In the data rows, zero lies at 7.5, halfway between 7 and 8.
Here are some points, each followed by its number:
  10  10   4  10   4   6   5   4 0
   8  12   4   4  10  12   5   6 1
   6  10  11   6  11   9  12  10 2
   5   3   8   6   8   5   3  10 3
  10   7   6   6   8  12   5   6 4
  10  12   7   9   8   5  10   3 5
  8  7  8  6  8  7  5  8 6
   5  14   2   7   5  10   5   7 7
   9   9   8   6   9   7  11   5 8
   8   7  10   5   8   3  10   7 9
   4   9   3  10   8   7   1   5 10
   3   5   9  12   8   7   5  14 11
   8   3  10  13  10   7   5  12 12
  10   7   6   6   7  10   6   5 13
   6  10   8   9   8   9   7   8 14
   3   7  10  11  12   7   5  12 15
  12   7   4  11   5   3   5   4 16
   9   6  10   7   8   6   8  11 17
   8   8   4   6   7  10   5   4 18
   8  14   4   4   5  10   8   5 19
   6  10   5   7   7   7   7   6 20
   8  10   9   6  10  12   8   9 21
  10  10   4   9   5  10   5   6 22
   8  11   3  10   8   8   2   5 23
New points follow, each followed by the number of its nearest point above.
   8  10   4  12   8   7   3   5 23
  7  3  8  8  6  4  4  9 3
  11   6  10  12   5   5   8   5 16
  8  4  7  8  7  7  4  7 6
   8  10   4  10   8   7   4   4 23
  10   7   7   7   5   9   7   6 13
   3  12   7  10   8   7   8  10 14
  10   6   6  12   5   2   6   5 16
  12   3   7   8   4   7   8   5 13
   5   7  11   9   5   5  10  11 17
   8  12   1  12   8   7   1   3 23
   3   7  11   4  10   7  10  12 2
   8  10  14   6  10   7  12  14 2
   5  12  12   6  12   7  14  10 2
  8  4  9  6  5  8  5  7 6
  11   6   6  10   5   4   7   6 16
  13   8   5  11   5   4   7   3 16
   9   8   7   4   6   8  12   6 8
  10  10   4  10   5   5   5   5 0
   7   6   9  11   5   6   8  10 17
   5  10   5   8   5   7  10   6 20
   8  10   8   9   8  10   5   7 14
   8   5  10   7  12   7  10   4 8
  8  6  7  8  7  7  4  8 6
   5  10   5   1  10  12   5   8 1
  10   6  11   8   9   6   8   9 17
  10   7   5  11   3  10   8   8 22
   5   5   9   7  10  12   8  11 21
   8  12   5   4  10  12   8   8 1
  10   4  11   4   8   8   9   9 17
   8  12   5  10   1   5   5   9 0
   8  10   6  12   3   5   5   7 0
  10  13   7   5   7  10   8   6 19
   8  12   7   6  10   7  12   5 8
   3  10   2  10   8   7   1   5 10
  10   5   5   5   5   7   8   6 13
   5   6  12   9   9   5  10  11 17
  10  12   4  11   5   5   3   5 0
